Some points, one per row:
ndarray[  8  18 -21  -4 -11 -46  71  -5  -9 -22  -3 -41 -17 -53  15  41
        -15   4 -53   1  51 -38  34  47]
ndarray[ 12 -34 -25 -27 -14 -48  -8 -37 -40 -16 -14  55  31   5 -17 -31
          5 -44 -40 -28 -29 -32  67 -24]
ndarray[  4  37 -37 -52 -32 -51  73   2 -59 -24 -12 -37 -35 -53  19 -35
        -43 -19 -52 -38  28 -26 -45  54]
ndarray[ -3 -26  47  54  24  15  18 -66 -25 -10  11  14   7  61 -23 -26
        -58 -33  35   4  48   5  15 -68]
ndarray[ 24  -3   5  19  16  22   5 -27 -18   6  -3   2  -6  10 -19   1
         22 -20 -14   8  10 -19  58  31]
ndarray[ 14 -14  26   2   7  -2 -18  14  19 -26  13 -57   0  25  12  46
          5  14  26  30 -11  57 -40 -39]
ndarray[-25  68  -2 -14 -42 -87  25 -62  13 -39 -66  75   1 -46 -17 -50
        -52 -35 -30 -31  41 -44 -89 -52]
ndarray[-18 -34 -34  14  -3  45  29 -12 -37   1  25 -42 -31 -23 -25   0
         11 -18 -41  29   1  -5  30  43]
ndarray[-12  11  30 -11  -8  22   0  28  -7  38  16  27 -37  28  23 -16
        -11  24  28  21 -15  33 -51 -13]
ndarray[  7   2   5   0  20 -38  -2   4  52 -35   9 -17  17   3 -11  18
         -8  35   1  15  24 -20  51 -27]
ndarray[ 19   5  -1  23 -38   5  50  -1  10   4  38  29  27   1   2   4
         31 -13  -8   6 -18   6  42 -16]
ndarray[ -2 -24  -4  27  12  62 -47 -15 -33  27  20 -29 -29   7 -13  -5
         24  -3  -1  -3 -22  32 -10  32]
ndarray[ 17  33 -31 -41   3 -12  47  -6   7  11   8  68  27 -13  30 -25
         14 -17  -2 -30  12  12  57  10]
ndarray[  0 -26   3 -30   3  49 -32 -17 -36  23  -1 -19 -20  82  -6 -62
        -32 -24  20  46 -45  36 -21 -25]
ndarray[-12  -6   3  -9   9   0 -10  48  -9   4   4 -11  13   4  20  -8
         -5  39  36   8  -7  49 -23  -2]
ndarray[ -3 -14   3   0   7 -17   2  22  59  -7  -5  11  28 -10   9  29
         -1  -1  27  19  -7   4 -16 -20]
ndarray[  4 -18  13  15  23  18  -3  15  24   8   4  -2  -6  -1  -7  35
         19  16  11  27  -3  17 -18 -13]
ndarray[-13  -9   1  19   4 -10 -30  25  54 -19   9 -11  24  18   1  30
         11  -4  51 -30 -25  35 -13 -22]
ndarray[  0 -13 -13   8   6 -15  20   0  26  -7  12 -10 -12 -23  -4  58
         25  18 -13  17   2  -9  35   3]
ndarray[  8 -25   3  12  14   6  -3 -25 -16  -1   9  -4 -15  -2 -16 -14
         27 -30 -22   3  -4 -22  69  20]
ndarray[ -1   9  12  16  70  14 -49 -33 -10  -4 -16 -35 -26   6 -23 -31
        -16  60 -50  -4  31 -43 120  22]
ndarray[ -1 -26 -10 -17 -13 -37   2  24  37 -14  26  -9  35 -22  25   8
          3  -1  15  -2  -8  -5  34  -9]
ndarray[ -8 -25   3  38   3  75  -5 -41 -33  -3   3 -18 -44  -5 -36  -5
         17 -30 -45  36 -30  -5  -3  31]
ndarray[ 23 -33  -2  14  13  36 -42  -3 -50  -4 -10 -45 -43   3 -30 -27
         -5 -20 -60  -9  -3 -27  57  39]
ndarray[ -7 -51  20  14   3  91 -78 -15 -77  21 -24   2 -34  66 -22  50
          4  25 -37 -68 -12  28  14  20]
ndarray[  9   0 -21 -11  -7 -43  27  17   8  -8  17  21  48 -19  23  23
          3  -6   5  -9   8 -12  31  -9]
ndarray[ 55  31  28  12  26  47  36  19  23  45 -41  54  14  -7  15 -39
         -9 -32   4  11   0  -1  -5  40]
ndarray[ -3 -23 -23  19  17 -12   7  -1  42   3   4   4   1 -32 -25  57
         20  17  -1  25 -15 -30   9 -11]
ndarray[  1  25  19   0   3 -35  16   8  30  -5  -2  59  15 -23  27   1
          1  -6  -4  22  30 -20 -30  11]
ndarray[  1  31  13   4 -10  37  64 -15  73  73 -56  44  42  12 -37  -9
        -46  56 127 -49  12   6  -9  -5]
ndarray[ -19   50   43   39  -25  -85   -3  -82   72   -5 -100   91   -1
         -20  -37  -48  -41  -26  -24   14   28  -32 -107  -49]
ndarray[ 11 -14  11 -23  -7  -3  64  27  36   8  -9  24  18   5  -3  52
        -10  54  78  -8  26 -22 -15  -6]
ndarray[ 20  71   8 -17  12 -10  12 -27  -3 -21 -28  36  -7  41 -29   2
        -50  21  -4  28  56 -28 -45 -35]
ndarray[ -3 -11  48 -16  20   8 -26  36 -12  22  -2 -12  -3  12  29 -20
        -33  38  35  11 -17  39 -43  -3]
ndarray[  7 -59 -65  43   7 -37 -16 -50   0  21 -22  29   2 -24 -72  -5
         27 -43 -25   8 -46 -70  86 -47]
ndarray[ 10   1  10  15   9  13  15 -11  -6  12  11  13  -9  13  -5 -13
         25 -20 -11   6  11  -7  43  38]
ndarray[ -9 -24  45   7 -11 100 -56   4 -70   3   3  -8 -35  92 -27  -8
         -4 -16  23 -38   1 -58 -27 -17]
ndarray[ 12  41 -14 -30 -69 -11  -8  43  13 -27  -2  79 -29  34 -67 -15
        -28  30 -24  22  15  -5 -51 -58]
ndarray[ -2 126 -41 -36 -37 -85   5 -34  20 -33 -71  -2  53 -44 -12  11
          3  11 -63 -54 100 -38 -63 -49]
ndarray[-14 -37  10 -13   2   4 -12   9  47 -20   4  -1  11 -19  31  14
          9  12  50  -1  -1  19 -52 -69]
ndarray[ 21  -7 -39 -15  10 -62  27 -13  11  10  10  43  63 -37 -19   5
          4  -9 -15  -3 -23 -42  27 -41]
ndarray[ 46  31  16  25   9  -6  46  -5  28  10 -12  -7  11  -9  46  34
          1  15 -42  29  34 -21  38  13]
ndarray[  4  -1 -22  -8   5  17  19 -10 -37   3  17 -33 -39 -39  -8  -7
         -5 -17 -37  10  -7   5  -3  88]
ndarray[ -4 -19  12 -32 -18 -50 -25  39  11  10  12 -18  18   7  28 -17
        -24  18  56 -13 -27  21 -40 -35]
ndarray[-15   8 -12 -17   5 -26  23   5  33 -17  33  -8  19 -18  10  22
         -1   9  11   2   3 -10  39  -3]
ndarray[-15  -9 -21  17  -6 -18  26   7  20 -17  22 -20 -18 -15 -10  53
         30 -10  -4  14  30  -6  22  -7]
ndarray[-13  12  22  -5   3 -14  -8  34  15 -11   6   4 -18   2   5 -11
        -26  53  45  23  10  31 -50 -28]
ndarray[  5   4 -17  -8  -2 -31  23   1  13   4  25  -4  37  -5  11  28
          2 -12   1 -10  18  -9  38   0]
ndarray[-20  22  32 -22   7 -59 -39  -9  39   8  65  30  71  49  36 -11
        -49  12  71   7 -40  -8 -29 -35]
ndarray[-27 -39 -27 -33 -30 -57  11 -11 -24 -29   3 -36  28 -47   4   0
        -20 -18 -34 -27 -32 -38  81 -16]
ndarray[ 17 -25 -20  37  18  62  79 -33 -28  25  16 -22 -15   3  22  35
         18 -30  12  32  -7  18  24   9]
ndarray[-17 -23  50 -15   2  14 -49 -17 -17   7  -8 -17 -41  72 -30 -35
        -33   1  17  11 -28  24 -40 -40]
ndarray[ 23 -11 -24  14   1  -1   5 -14  36  38  24 -26  -2  30 -20  26
         17  26 -20  42 -51  56  35 -54]
ndarray[ 13  35 -51 -76 -23 -55  12  31 -25   8  30 -18  36  46  96 -61
        -56  11  41  50   0  18  29 -23]
ndarray[-32 -37  14   4  29   6 -34  35 -34  20   0 -56 -13 -25  14 -17
        -43  33  32  -3  -6  44 -29   5]
ndarray[  6  50 -19 -18 -13 -40  47   2 -22  -9  -3  52  -3 -20  -6 -23
          2 -13 -33 -27  33 -12  -4   0]
ndarray[ 71  36  -9  50  39 -13  48  52  91   3 -30  41  51 -51  21   4
        -36 -65  19  49  39 -54 -14  -6]
ndarray[ -3 -40 -30  62  11  51  -2 -49 -24   5  -2  -1 -60 -21 -68   0
         39 -43 -43  34 -21 -49  25  22]
ndarray[-29  -4  43 -12  19  69 -45 -16 -49  19 -24 -33 -62  19 -28 -38
        -41  20 -28   3  -2  -2 -30   1]
ndarray[ -9 -21 -24 -13 -31 -17  -7  26  12  -7  15  21  36   7 -14  21
         21  -1  21  -7   0   0  38 -36]
ndarray[ -5  24 -22   0  -5 -12  47  27  -5  -7 -13 -38 -30 -23  19  13
          1  15 -15   6  58  -5 -27  39]
ndarray[ -9 -39   0  33   2  74 -16 -42 -30   4  11 -23 -45  -7 -36 -15
         18 -37 -37  32 -23  -8   2  33]
ndarray[-17  24  18 -24  -5 -26 -14  38  12 -14  -6  -3 -25  -5  -7 -20
        -40  66  41  14   6  32 -62 -33]
ndarray[ -47  -22    5 -120   65   53   -3   87  -68   30   63    0   -4
          13  -55 -109   -7   26  -55   28  -13   51 -127  -49]
ndarray[  -9  -20  -49   79   65  -12    5   11   54   15  -31  -12   32
        -127   37  -56    8  -63    0   57  -17  -54  -32  -64]
ndarray[ -4 -10  37  13   2 -21  -4   0  18 -11   8  45  16  37   6 -14
         -4 -10  23  10  19   9 -15 -20]
ndarray[ 17  -5 -39  59 -25 -12 -39  -2   2 -34  16 -23  18 -11  -3  68
         30  22 -17 -63  -8  17  55  -7]
ndarray[-26 -41 -20  -8  19 -30   2   1   9 -11  14  -6 -10 -30 -22  28
         18  -7  12  20   2   9  29  46]
ndarray[  1  -4  -1  29  21  35  19 -31   9  26  21   0 -17  32 -31  -5
         36 -17  23  10  35 -12  35  44]
ndarray[  2 -20  19 -12  13  43 -21  23  -8   5   6  -4 -32  41  11  10
        -18  39  19  39 -27  55 -27 -20]
ndarray[-30 -33 -20 -37 -16 -58  30   4 -19 -23   5 -35  49 -35  31  -2
        -24   2 -31 -30 -19 -31  78  -4]
ndarray[-17 -13  46  30  33  59  31 -41  56  -2 108 -43 -52   5 -46  -3
         67 -24 -24  82  -8 -55   7  26]
ndarray[-20  41   3 -35  18  -5  14  -6 -13 -48 -29  23  14 -13  16 -54
        -10  41 -15 -28 116 -25  28 -34]
ndarray[ 36  21 -38 -12   3  15  65 -12  16  -4  13  40 -20  -9 -17  12
         40 -19 -29   1   9 -11  56  -2]
ndarray[ 14  -9  -3 -38  -8 -11 -14  20 -16 -10  24  -2  50  23  13   4
         17  -8   8 -50 -15 -28  70 -16]
ndarray[ 27  55  -6 -63  -2 -20  51  12  21 -31 -10  60  -6  90  49 -55
        -49  20 -29  87  26  10   9 -35]
ndarray[-10 -80   8  -5 -32  54 -62  11 -69  64   3 -12  10  90  -7   8
         27 -22  62 -26 -22  31  27 -68]
ndarray[ 10   5  -9 -26  -1 -36  17  -5   8  -6  18  25  61   5  20   3
          6  -8 -16  -2 -17 -10  24 -15]
ndarray[ 12  10 -13  11 -32   6  -8  28  41 -14 -10   8   0  -1  19  41
         23  -2   1   6  38 -19 -29   9]
ndarray[ 38  31 -40   3   0   2  38 -11  -9  11  31   1  -2  44  15 -13
         12 -15 -31  83   2   6  52  19]
ndarray[  45   12  -58    2  -80  -57   63   36  -52   31   16  -68  -16
        -103   42   62    7  -45  -18   31  -81  -63    2   97]
ndarray[-18   6  40 -16  -7   1 -31  53 -33   2  -8 -27 -32  -4  15 -27
        -39  48  48   3   6  37 -60 -14]
ndarray[ 17  -7  26  14  -8 -29  -8  14  37 -14  32 -46  32  21  24  57
         -4   3  -9  17   9 -24  22 -28]
Here are 16 more points, each followed by its number:
ndarray[  6 -14  10  -1   0  54  10 -18 -39   5  -8  30  -4  35  -9 -34
         35 -20 -19 -11  28 -11  25   8] 0
ndarray[-12 -38 -21  25  -7 -16  28 -24 -19 -45 -18 -22 -50 -23 -25  26
         19 -20 -61   8  27 -30  76   2] 1
ndarray[-116   36  -72  -29   51   81  -22 -105  -25   11   50  -61   12
          21  -28  -21  -44  -21   19  -25  -43   39   47   36] 2
ndarray[  1  10  45 -23  -8 -20  10  13  30  -6  20  32  23  26  13 -11
        -14  15  16  17  -6   4 -32 -19] 3
ndarray[ -8  37  23 -23  -7 -24   5  51  -3  -6  -6   8 -10  -4  32 -15
        -30  32  19  12  26  10 -44 -15] 4
ndarray[  9  24  28  29  12 -32  17 -31  42   0  52   8  13  18 -33  12
        -44 -33  -1  39  58  12  -7 -34] 5
ndarray[  6   4 -37  37  17 -55  25   5  31 -43 -19 -38   6 -63  21  74
          0   1 -24  -1  29 -53  22  21] 6
ndarray[  2  43  17 -13  -4 -24   8  -3  12 -19  -7  58 -18  26 -18 -19
        -21  -2   0  25  35   2 -50 -34] 7
ndarray[-17  19  47   0   4  43 -21  25 -36  42  -6   1 -42  19   9 -29
        -17  11   7   9  -3  16 -57  21] 8
ndarray[ 21  16 -17  32  -6 -34  42 -28   9 -14  13 -22 -14 -43  -8  23
         19 -37 -59  41   2 -42  32   6] 9
ndarray[ 24  30  12  21   5 -32   1 -25   5 -11  30 -53  10  36  18  29
         14 -48  -1  27  56  41 -10 -15] 10
ndarray[-14 -30  -7  26 -22   8   0  -8 -62  -6  -5  11 -16  27 -28  29
         34 -23 -26 -23  62  -7  69 -33] 11
ndarray[-43  32 -70  39 -23 -16  27 -64  52  26  57 -51  30  39 -85 -21
         26 -15  12 -23  38  12  21  36] 12
ndarray[  0  14   3  13  13 -22  -3   5  73 -11   4 -37  27 -13  13  45
         27  18  25  15  28  19 -25 -37] 13
ndarray[-21  12  -3   6 -24 -84  21 -38  47 -12 -35  28  61 -38  15   5
        -15 -21  -7  -8  -1 -36 -21 -35] 14
ndarray[ -4  25  39 -20 -42 -18 -31  13 -11 -21 -17 103 -16  20 -46 -44
        -39   6  -5   2   3  -6 -67 -47] 15
Which of these numbered points is nearest to each point below, ignoring the 2 directions in which the first points spread most? Its number follows each.
ndarray[ -6 -44  81  75  22 -34 -20 -65  44  29 108 -74  73  18 -53  51
        -92 -91   9  43  68  21  49 -44] > 5
ndarray[  2  44  22 -10  -8 -24   2  -2  20 -17   1  43 -19  21 -19 -19
        -17  -1   0  23  34   5 -49 -29] > 7
ndarray[-22  21   3 -47  13 -27 -14  66 -18  12  -1   9  18  -6  30 -21
        -23  39  48  -4  29  22 -36 -47] > 4
ndarray[ 22  -6 -19   5  16  -3  18  21 -26   5   8 -31 -14 -39  11  30
          9  22 -14  -6  27 -10  39  37] > 4
ndarray[ 11  24  -5 -24   1 -31  52  26  -1  -6   9   0   5 -24  31  13
        -17  25  -2 -15  35  -6  -5   8] > 4
ndarray[ 22  32  25 -17  -6 -45   9   4  17 -14 -13  69   8  14 -10 -22
        -26  -3  11  -6  26  -9 -41 -41] > 7
ndarray[  9  -4  -8  -6  17   0  -6  48  -9   7  -2 -14  12 -28  33  26
          0  28  18  -9   9   0  19  32] > 4
ndarray[ -3 -25  -7  23  19  60 -17 -11 -30  24  11 -28 -38   5 -13  -7
         20 -16 -11  16 -24   9  -8  46] > 8
ndarray[ 17 -11  26  72   8  40 -24 -30  -2  20  14 -38  -8  17   7  15
         26 -12 -39  42 -21  -5  10  39] > 9
ndarray[  37   96 -127  -10   21  -80 -127   53  -63  -92  -33   -7   60
          -3  -66   -3    0  -26   61  -69   30  -12   34 -101] > 11
ndarray[-17  -5  34  -6   2   2 -28  50 -24   2  -5 -28 -26   5  13 -21
        -32  44  49   2   4  37 -57 -16] > 4
ndarray[  9 -48  23  -4 -81  36 -72  84  17 -12 -24  66  25  56 -70 -36
        -10  33  23   5 -76  38 -74 -72] > 15
ndarray[ 11  16  54   4  60  -1 -33   1  13  -3 -56 -11 -31  31  50  36
        -29  79 -28   3 -18  20 -82  58] > 6
ndarray[-127   24  -27    4   91  109  -72 -120  -26  -18   69  -69  -26
         -53  -34   44  -57  -32   22    6  -82   29  -10  -14] > 2
ndarray[ 14  30 -38  44 -30 -90  15 -27  70 -15  -1 -95  91 -53  -9  70
        101   6   9  23 -27 -18  39 -55] > 13
ndarray[ -46  -47  -28  -53  -27   73  -37   53  -67   48  -69   18  -14
          63   23   25  -27   73  103 -120   38   42   59  -66] > 11
ndarray[-28 -53 -10  -3 -21 -91 -41 -23  37 -35 -75 -30 -29  -2  -1  93
         36 -12  25  56  26 -24 -11  41] > 6
ndarray[ -4 -54   3  12  13 -23  55 -31   8 -60 -43   1 -51   1  21  20
         13   8 -93  16   5 -29  65   0] > 1
ndarray[ 72 -21  17  19  44  25  74  45  71 -16 -77  57  -5 -40  35 -15
        -44 -76  -1   3  30 -72   4 118] > 8
ndarray[-13 -28  31  16   5  71 -23 -14 -30  19  14 -29 -47  14 -39 -20
         14 -12 -29  47 -10   5 -34  27] > 9
ndarray[ 23   9  18   1  -7 -25   7 -16   3  -6  31 -77  21  14  39  36
         32 -27  -3  -1  20  46 -17  -7] > 10
ndarray[ 18 -16 -26 -15  28 112  24 -27   5   4 -32  57 -62  33 -11 -44
         34  -7 -45 -23 -32   7  39  31] > 0
ndarray[-16  20  13 -24 -11  -7 -19  32  -1  -7   6 -12 -26   0   3 -12
        -28  66  31  17   1  34 -44 -27] > 4
ndarray[ 31  22  -7  35  30  -3  35 -71  20   7  -4 -33  25 -23 -52  77
        -12 -14 -40  12  55 -41  68   4] > 5
ndarray[  24  -14   51   57   15   48  -24  -27  -19   47    6 -101   -6
          15   40   39  -28    2  -64   67  -30    9  -15   44] > 9
ndarray[-41 -11  -2 -78  -3  80  35  48  -3 -73 -56  45  74 -33  55 -99
         53  45  51 -94  79  55  -9 -39] > 0
ndarray[ -2  16  28 -33  22 -36  24   9  43   3  42  60  40  12  -9 -11
         10  18  18   5 -25  16 -41 -25] > 3
ndarray[ -8  76 -80  19 -35 -54  55 -82  52 -11  61 -44  38  22 -88 -37
        -11 -18  27 -53  56   2  33  28] > 12
ndarray[-14 -28  61 -18 -19  39 -74  20 -12  17 -16  48 -36  95 -96 -39
        -14   2   6  11 -69  40 -78 -47] > 15
ndarray[ 12  18 -23 -23 -16 -43  63  18  12 -13  14 -17  -4 -41   9  24
        -10   3  -7   0  40 -16   8  -3] > 4
ndarray[  55   95 -121  127  -72  -39 -127  -10  -76 -127  -43   52  127
          25    7  -37   72   -4   42 -127   59   74   47  -96] > 11
ndarray[-23 -21  -5  12  21  78 -23 -38 -45  -5   2 -25 -55  -8 -22  11
         -4 -15 -44  10 -34   0 -30  62] > 8
ndarray[ -3  37  26  20  -3 -37   8 -31  52  -7  -3  34   4  18 -24   4
        -33 -19   5  38  46   5 -45 -42] > 5
ndarray[-10  -3 -23 -14   9 -10  22  36 -11  -2  14 -35 -16 -46  31  17
         -7   9  -9   0  -4  13  10  77] > 4
ndarray[ 32   5  29  59  75  40 -58 -58   5   9 -22 -58 -43  43  29  71
         -8  36 -73  27 -47  -4 -48  91] > 6
ndarray[ -6  -9 -40 -20  14   2  25  32   6   0  12 -19  -9 -31  30  14
          3   7  -5 -15  -1  15  37  65] > 4
ndarray[ -24    4   78   43   -3  -41  -30 -117   56   41  -29   61   16
           6  -49  -21    5  -40   11   11  -31   -6  -92  -11] > 14
ndarray[-12 -13  62  19  18  10 -32 -29 -11  34  37   3 -19  64 -27 -14
        -32 -21   4  29  -4  38 -45 -21] > 5
ndarray[ -8  18  -6  56 -10 -90  10 -52  19  -1  35 -14  76  11   5  59
        -94 -19  37   9   8 -49  51 -16] > 5
ndarray[  9   2  28 -25 -55  38 -47  44  23   2  25  95   7  78 -77 -46
         -5  69 -17  31 -46  25 -53 -78] > 15
ndarray[ -2  -1  43 -19   0 -16  -1  19  32   1  16  22  22  30   7 -10
        -22  23  26  20  -8  17 -34 -22] > 3
ndarray[ 19  91  -6 -43 -26 -51  26  31  34 -54   4 -58   0  14  72  16
         23 -13  17 -15  67  72 -78 -76] > 10
ndarray[  5   5   0 -17 -14 -48  14   7  28  -5  20  42  44  -9  21  -4
        -14  -4  19   4   2  -2  -1 -18] > 3
ndarray[   3   78  -11   -6    4 -103  -10  -13  110  -14  -36  -48  127
         -16  -10   75   46   64   -2   -6   14    4  -20  -68] > 13
ndarray[  6 -19   3 -36 -68  10 -68  58  11 -13 -25  74  32  59 -64 -12
        -20  31  15   7 -60  21 -62 -64] > 15
ndarray[-38  -2 -18  32  -4 -47 -76  -8  32 -19  12  16  97  16  51  39
        -56  49  68 -38 -75   0  13 -15] > 14
ndarray[   1  -15  -66  -56  -47   27   57  -31   46  -47  -17   32   61
         -71   76 -111   42   25   20  -85   66   69  -11 -127] > 0
ndarray[  41  -30   30   76    1   54   -7  -52  -26   20  -30 -105   -4
         -18   53   45   10  -10  -98   54  -24  -47   32   67] > 9
ndarray[ -20   -3  -68   40   -1   31   14 -104    6    2   11  -51  -34
          31  -99  -35   11  -24  -75  -23    5  -18   75   28] > 12
ndarray[  0  19  -8 -18   0 -35  43  30 -11  -9   0 -21   9 -24  45  33
        -22  41   8 -13  38 -13   7  21] > 4
ndarray[  8  16  14  -6  -8 -35  20   7  28   4  30  53  28  -3   5  -8
         -9   2  24  -5   6 -15 -14 -15] > 3
ndarray[ 13   9  32 -17   3 -11  -2  17  57   5   2  30  19  26  19 -22
         -5  18  32 -10  -5  30 -14 -10] > 3
ndarray[ 10  17  20 -12  -3 -30  -4   6  13  16  17  47  28  18  15  -5
         -5  11  32   5   5  11 -18 -17] > 3
ndarray[  0 -13 -21  20  18  -9   7  -9  13  -4   8  -8   8 -19   6  59
         -4   3   5  13  -6 -19  23   9] > 6
ndarray[ 13  18 -54 -52  -6 -66 -27 -34 -54 -31 -29  98  16   5 -45 -46
        -11 -57 -26 -22 -10 -50  37 -39] > 15
ndarray[  4  -2  38   6  -4 -26 -11  22  19 -12   7  38  22  31   4 -16
         -5   9  32  -2   5   7 -28 -22] > 3
ndarray[ -50   20  -30  -24   47   10   17  -70   -2  105   75    5   -4
          89  -73  -51   21  -39  -59    3 -118  125  -34  -85] > 12
ndarray[  1   6  -4 -14  -6 -35  24 -11   5  -5  33  27  47   4   8   4
          7 -10 -10  -1  -6  -9  26  -8] > 3
ndarray[ -9  11  34 -38   1 -11  22  32  20  29  51  36  40  18  39 -14
          5  23  27   3  19   6 -12 -22] > 3
ndarray[-41 -21  15   0 -36 -28 -11  57 -15 -19  -6 -38  20 -12  18  38
        -32  40  70 -45   1  -3  -6   3] > 6
ndarray[  10  -21  -25  -64   31  -12  -14   -4   -1  -56   14 -118   40
         -94  -27   40    7   48  -83  -21   44  -67   77  -57] > 6
ndarray[  4   0  14  37  29   9   6 -23  31   2 -11  -1 -11   6  -8  18
          9   2 -25  39   8 -12  10  12] > 9
ndarray[-21  -7   1  47  14  44  -7  10  38   4  30 -20  -1 -35   2  46
         31  23  11  18 -19  26  -4 -23] > 13
ndarray[  1 -21 -26 -10   3 -14  10  22 -15 -14  15 -37 -14 -37  16  37
         -1   7 -14  -3 -12   5  46  62] > 4
ndarray[ 11 -53  -9  13 -25  26 -60 -15 -27  -4 -20  20 -20  60 -63   1
         38  -8  -9   0 -46   0  36  -9] > 15
ndarray[ -50  -63  -22  -75   20  104  -65    2  -96  -22   -9 -106  -40
          17  -98  -85  -67   49 -127    9   24  -65  -26    5] > 1
ndarray[ -1  40   3 -10  44 -51  -1 -22  -1 -38 -16  -4   2   1 -17 -19
        -26  50 -53  -6  76 -68 114 -19] > 1
ndarray[-11  31  17  -2   0   1   3  47 -28 -13  -5 -23 -41 -17   5 -15
        -30  51  -1  23  49  20 -56   6] > 4
ndarray[ 17  54  17 -19 -29 -12  -8   8  -2 -25 -26  62 -23  20  -9 -24
        -27  -3 -13   6  58 -13 -64 -36] > 7
ndarray[ -9  16 -24 -17  20 -18   0  -9  21 -12 -16 -26  72  -2  10  45
        -32  23  60  -4   4 -30  18 -10] > 6
ndarray[ -44    8  -80  -33  -42  104   23    4  -62  -32  -44  -37   35
         -48   63 -127   62   60  -23  -63  103   -2   84   38] > 0
ndarray[  5   9  -3   2  41 -31 -13 -20  27  25 -23 -55  79 -11  10  35
         57  22 -10  -5  -8  20  53   7] > 13
ndarray[-23  -3  32 -37  39 -22   7  29  40  14  46  19  28  -1  12 -14
          8  21  31  15 -19  32 -40 -21] > 3
ndarray[ 35  68  15 -29 -37 -67 -14  -7 -26 -45   1 -27   4  58  44  10
          6 -34 -11 -23  13  60 -96 -58] > 10
ndarray[   1   38  -25  -46  -54 -117  -15  -48  -33  -68   -5   21   66
          24   39   -1  -25  -53  -18  -43  -25   -8  -46  -72] > 14
ndarray[ -6  65 -37 -42 -31 -59  17 -20 -34 -34 -16  72 -19 -40 -21 -43
        -40 -34 -41 -32  47 -47 -39 -31] > 15
ndarray[ 36  -6 -15   9  15  13   2 -19 -48 -12 -21  37  11  17 -20  -3
         19  -1 -25 -14   5 -23  40  28] > 0
ndarray[ 25  23 -13  -6  13 -29  21  43  19   5 -20  -4   9 -30  55   7
        -13  41  15  -7  30   9 -14  39] > 4
ndarray[ -9 -28   4  26  -3  73 -30 -40 -25  -5  -3 -51 -26 -23 -28   1
         28 -13 -45  17 -27   1  -5  42] > 9
ndarray[-15  15  23 -25  15  25 -15  34 -25  12 -10 -12 -25   8  23 -22
        -38  44  28   4 -11  48 -54  -4] > 4
ndarray[-28 -50  19 -21 -27 -33 -35  20 -94  45   7 -81  45  34  65  35
        -75 -22  -3 -76  61  57  -1 -32] > 11
ndarray[ 16  58  13 -15 -13 -22  -1  -8  -1 -31 -35  46  -9  15  -5   3
        -43  12 -15  -9  66 -36 -49 -24] > 7
ndarray[ 12   3  -2  -1  -3 -23  22   6  21  11  21  18  25 -10  15  25
         14  -1   0   8   9  -6  33  -1] > 3
ndarray[ 27   4  13   1 -50 -10 -10  11   7  -9  20  44   6   1  -7 -14
         38  15  22 -16 -23  -3 -35 -12] > 3
ndarray[ -8 -22  23 -24  34 -10 -25  55  22  50 -27 -14  10 -60  67  63
         16  45  12  12   6 -11 -15  54] > 6
ndarray[ 25   3  50  -2  65 -26 -96 -60  40 -22 -60  37 -29  87   6  56
        -38  67 -14 -28 -56   2 -90  35] > 6
ndarray[ 19  14  -2 -30  -9 -44  50   5  62   7  46   8  34  -4  -4   5
         -1  26   4   6 -17  -8  -5 -43] > 3
ndarray[-24 -37 -22   8 -24  85  37 -37 -34 -58 -34   8 -16 -44  -8 -47
         63 -16 -23 -19  62  -9  29  -4] > 0
ndarray[ 13  20  13  21   8 -59  -3  50  72 -19  19 -63  49 -32  62  17
          5  -7  37  34   1  44 -81 -44] > 13
ndarray[  2  48   9 -34   1 -36  26   8 -22  26   5  44  16  -7  52 -20
        -19  -6  -2 -10  16   2 -30  13] > 8
ndarray[ 25  -2 -30  -1 -81 -15 -41  29  22 -36   1  56  72  21 -54  10
          1   2  -9 -63 -44   9   2 -44] > 15
ndarray[ 23  25 -24 -10 -54  19  12   8   5 -18 -18  37   2  -6  27  10
         24 -17 -45 -26  46 -52   5  -9] > 0
ndarray[  6  47 -65  55 -56  -7  28  23  31 -42 -17 -54  31 -51  92  69
         -3 -34  11   6  26 -14 -69 -42] > 6
ndarray[-12   1   6   4  63 -19 -11 -48 -22 -37  15 -46 -13 -27 -19  -5
        -37  26 -64 -14  54 -50 114  40] > 1
ndarray[-12  50  10  11  23 -39 -42   4  46   7   1 -41  78  13  28  43
        -21  54  43  20 -18  43 -31 -19] > 13
ndarray[-24 -19  25   7  37  49 -55 -28 -16  26 -34 -63   3  26 -21 -10
          6  -3   9  -2 -39  33 -43 -22] > 14
ndarray[  2   4  -8  24   6 -10 -78  20  27  27  21  -9  37  -6  22  49
         20  42  59 -67  -2  56  10   0] > 13
ndarray[  5  41  27 -31  -8 -27 -58  42  -9 -55  -7 -20 -29  36 -10  -1
        -36  63  15 -44  21 -24 -55 -41] > 6
ndarray[ -7  -7  14 -20  17  -7  36  12  52   2  79  -7  12   4   3  15
         35  -2  -6  45   6 -38  18  -8] > 3
ndarray[ -27  -32    0  -36  -81  127  -88   -2  -84   -1  -68  -19  -69
          18    2  -40  -40  -29  -48  -63  -19  -23 -126  -23] > 15
ndarray[ 14  19 -12   6 -24 -47  33  33  10  26   2 -14  18 -39  34  19
         -6   9  37   6  -2 -25 -15  -6] > 4
ndarray[ 16   4 -42 -45 -39 -36  16  13   8 -13  22  34  38  11  13  22
        -15  -6  -5   2 -10 -21  40 -37] > 3
ndarray[-27  31  30 -18   6   1  -7  51 -37   1   0 -21 -38 -12   4 -24
        -48  48  -3   0  38  31 -48   1] > 4
ndarray[  2 -18 -19   5   0 -22  19  -5  16 -18  23 -23 -11 -38 -10  58
         17   7 -17  15  -2 -16  46   5] > 6
